0: [ 81 130  51  92 190 153 130 132  69 182 249  74 218  76 188  31  99 110
 172 165 110 202 106  88 249  97 106  86 160 121  82 198]
1: [ 87 188 243  52   0   0 255 128 154  19   0  25  50  50 188 205 129 102
   0  61 210  84  43 165  35 127 234  95  54 170   0  16]
2: [126 194 157 111 195 118 123 117 157 101 220 193 195 169 118 122 126 193
 118 108  80 103 150 146 127 146 129 174 102 123 191 255]
3: [124 148 132  23  70  65 132  87 111 106  88 109 152  92 203 186 100  86
  46  70 150 101 132  96  81 115  92  90 129 122 158  50]
4: [136 121 118 117  90 111 173 130 108  88  56 105 104 113  76 132 151 103
 151 129 140 146 145  84 116 150  88 143 161 133 136 109]
5: [143 101 155 134 125  91 128 128 125 120 133 149 121 183 130 149 110 111
 127 107 154 118 139 119 108 151 153 164 101 107 176 132]
6: [131 145 117 124 135 126 140 111 123  85 148 180 141 146  97 128 114 140
 152  65 120 116 153 123 115 146 108 139 122 112 193 188]
7: [137 124 164 138 116  84 141 128 115 118 141 148 118 140 130 151 102 108
 109  77 146 130 122 120 133 115 152 102 105 116 137  96]
8: [121  93  64 132 204 238  87 130  94 181 187  79 129 126 106  73 180 132
 202 156  99 166 128 134 139 158 125 121 179 110  85  39]
9: [145 109 149 187 127 108 159 158 129 107  91 168  99 135 122 151 136 112
 101 118 122 170 113 168 146 111 133 111 112 149 138 145]
10: [158  87 106 126 105 124 134 130  90 113 113 145 112 117 150 179 114 110
 124  94 115 143 127 132 140 114 108 113 127 106 185  90]
11: [ 86 250 137  57  63  53  87  63 171  87  56 158 162  34 118 184  85 120
   3 158 199  55 103 106  57 127  86  74 117 151 159  58]
12: [140 106 126 142  93 129 147 130 116 123  70 134  99  77 122 166 137 107
 130 133 137 136 137 110 127 119  89  89 150 137 154  39]
13: [114 104 103 176  85 236 132  81 118 135 106  93  78 141 109 166 141 155
 226 158 137  76 163 148  93 174 102 161 191 135  94  17]
14: [138  98 106 180  82 110 140 130 118 117  67 139 104  74 117 188 131 121
 137 142 135 114 111 141 135 127  87  84 153 129 164  48]
15: [109  62  93 173 107 107  99 139  79 135 124  78  83 110 112 104 154 125
 125 134 130 178 105 137  96 194 101 101 134 106  72  59]
16: [121 143 122  89 137 194  83 106 123 138 129 150  86 156 116 115 129 143
 193  83 129 113 160 143 130 145 140 139 141  92 162 111]
17: [135  91 108 161 104 110 181 134 108  94  71 142 120 114  75 147 143 110
 146 120 121 128 142 134 130 130  93 128 162 137 141 110]
18: [122  91 111  99  32  55  87 138  96  94 104  41 146  92 213 172 145 126
  77 106 133 156  91  81  87 193  56  72 120 118 144 146]
19: [100 180 141 148  61  70 165 113 140 109  66 174 150  71  89 189  82  57
  34 177 193  98  85  98  57 105 143  92 110 161 121  30]
20: [144 131 155 145 100  88 139 139 133 123 101 150 122 159 140 151 106 100
  94 102 169 133 135 115 131 101 143 141 102 127 157 152]
21: [135 146 173 105 200  99   0 111 232 192 105 139 119 255 127  51 199 221
 219  74 225  47 233 176  70 255  96 255 105  83 255 212]
22: [117 158 128 103 217 189  97 139 176 143 206 126 117 130 139  36 134 199
 159  86  52 160 144 190 186  94 162 101 129 126  69 255]
23: [117 133 119 130 103 118 144 154  97 122 101 140 125 103  98 139 107 100
 135 152 130 150 111 108 149 126 127 114 121 102 180 120]
24: [125 124 108  72 184 183  90 136 120 163 180 151 121 167 141  84 129 114
 162  90  77 162 138 139 181  93 140 119 124 107 145 204]
25: [ 98 124 118 116  64 126 163 172 104 134  55  71 128  54 113  89 132 122
 144 173 124 177  82 117 148 159 126  78 132 112 150 112]
26: [126 152 135  44 103  97 144 143 137  83  54 108 126 152  88 101 165 164
 160  69 129 106 153 105  99 194  92 163 128  95 233 173]
27: [127 136 141 127 116  96 155 126 110 102 145 150 104 103 116 167  96 113
 127  85 130 127 129 112 144 108 144  97 113 112 134  93]
28: [129 116 106 143   8 140 176 100  69  76   0  66  82   0  67 253 166 104
 117 255 166  79  64 102  56 198  57  54 189 146 164   0]
29: [150 127 169 135 113 117 135 122 148 124 134 153 105 182 148 138 112  96
  88  80 143 129 113 125  91 112 164 122  78 147 120 157]
30: [157 147 145 121 204 211 108  88 168 206  97 221  60 255 120  58 136 164
 227  41 113 125 221 244 174 150 119 195 167  84 248 171]
31: [113 170 145 148  75  50 152 133  98  84  30 117  55  12  20 203 132  92
  72 248 188 129 101  96  99 156 123 102 141 129 111   0]

[123 142 123 108 178 136 104 151 100 118 181  96 143 111 131  97 126 135
 168 154  90 198 141  98 179 145 130 124 142 101 125 191] --> 24 23 6
[135 110 164 182  79  70 172 145 123  80  50 130  47  58  75 160 152 166
  31 128 143 145 149 227 119 132 184 143 114 136  16 126] --> 9 17 27
[142 107 118 103 189 132 101 136 148 134 182 180 161 172 131  95 131 128
 117  82  73 112 141 136 131  79 131 137  95 138 141 213] --> 24 6 2
[109  74 118 118 152 108  74 168 101 142 183  64 114 133 120 105 160 123
 116 118 104 186 103 100 138 139 141 101 110 111  54 123] --> 15 7 27
[121 145 127 105 119 118 140 143 130 102  98 161 116 140  80 125 129 122
 138  90 132 126 146 116 136 108 119 140 122 121 159 178] --> 6 20 23
[115 134 105 151  99 163 150  78 156 136 149 128 150  76 129 139  95 184
 204 177 164   1 120 119 111 147 131 116 152 138 111  19] --> 13 14 12
[116 100  56 188 225 242 171 122 124 141 205 111 162  58  83 138 171 149
 216 219  44 114 163 165 121 152 100 103 225 151  37  35] --> 8 13 15
[138  82 145 181 214 233  54 155 168 220 221  88 218 184 161   0 141 167
 157 160  96 176 144 141 140 139 200 118 134 145  32 201] --> 22 24 8
[117 111  84 150 213 255 110 109 140 175 183  66 147 109 120  85 183 155
 212 182  84 132 165 134 114 152 108 111 212 147  45  37] --> 8 13 16
[143 101 151 126 225  70 102 146 141 194 225 105 199 209 130  58 164 182
 144 176 113 120  86 123 139 174 162 182 111 116 140 106] --> 5 2 24
[106 112 101 226  63  62 157 149  76  68  71 131  94  23  29 227 128 105
  95 222 164 144  82 124 101 166 104 100 146 121 113   0] --> 31 14 28
[ 93  66  86  94 182 150  39 157 102 198 192  86 119 170 142  23 165 120
 145 103 105 203 105 113 192 107 131  91 111 106  64 179] --> 24 22 0
[137 121 157 185  96  72 156 146  67 115  87  85 166  96 154 115  97 146
 191 166 195 166 157 122 227 136 115 157 181  72 173 119] --> 23 17 25
[136 117 125 121 102 119 152 132 120 109  66 117 107 144  76 118 145  98
 143 121 149 136 126  93 118 140  97 122 149 129 141  95] --> 4 17 23
[108 168 125  80 254 255  38 122 195 174 250  55 169 115 119   6 182 236
 208 144  64 117 176 116 130 149 158 102 165 148  23 173] --> 22 8 24
[137 133 110 127  80 173 147 127 139 128  88 144 144 109 147 137 110 127
 170 160 113 101 128 113 141 121 118 130 142 134 184 162] --> 23 10 17
[145 145 158 166  92  73 146 135 132 113  86 160 141 157 141 148 108 103
  94 127 180 131 127 113 117 132 126 145 104 129 195 165] --> 20 5 7
[117 166 108  73 235 167 138 112 168 110 199  79 178 123  36  26 186 186
 175 139 109  86 186  71 107 149 134 174 163 162  11 136] --> 8 22 16
[135 142 123  75 176 168  97 135 131 148 167 157 120 170 125 115 125 121
 150  89  84 141 148 131 156 104 146 135 118 105 165 190] --> 24 16 6
[255  52 137   0 255 125   0  64 142 255 255  13 207 255 255   0 206 230
 175  46 104 106 201 101 137 219  81 242 142  68 207 241] --> 21 24 2
[143 128 150 130 106 116 145 141 119 122 112 148 118 143 137 130 107 101
 121 106 131 156 143 117 144 110 147 134 117 119 145 168] --> 20 7 5
[138  87 112 180  92 109 195 139 115  87  53 138  97 109  68 219 156 117
 134 107 143 126 144 144 121 115  93 147 156 145 106 100] --> 17 4 14
[133 117 102 140 206 193  93 126 154 183 231 115 249 158 158  47 108 166
 178 198  89  96 155 112 151 122 137 169 150 127 125 194] --> 24 2 22
[137  96 167 114 227 248  93 145 203 216 248  59 207 152 218   0 157 167
 152 185   1 132  77 152 144  98 224  74 118 198   0 198] --> 22 24 0
[ 91   0  86 102 251 255  25 151 117 255 255 108 134 203 229   0 209 175
 172  87   6 172  79 237 255   8 141  75  91 164   0 255] --> 22 24 0
[134 134 115  82 190 191  90 136 118 169 167 141 119 167 115 101 140 112
 171 129  80 154 145 120 157 119 137 139 136 107 147 163] --> 24 16 6
[ 64 128 103 102 161 121 119 161  60 127 189  66 165 103 121 101 138 111
 176 150 110 193 139  89 195 137 101 111 156  89 107 158] --> 0 23 24
[113 148 115 206  64  97 169 141 151 136  46 157 137  19  54 158 104 134
 154 240 179  72  86 107 153 119 118  76 163 151 167  10] --> 14 12 31
[100 105  76 243  75 109 178 131 128 104  28 161  76  16  51 212 138 161
 165 193 137  79 124 190 149 125  69  81 198 136 143  20] --> 14 12 17
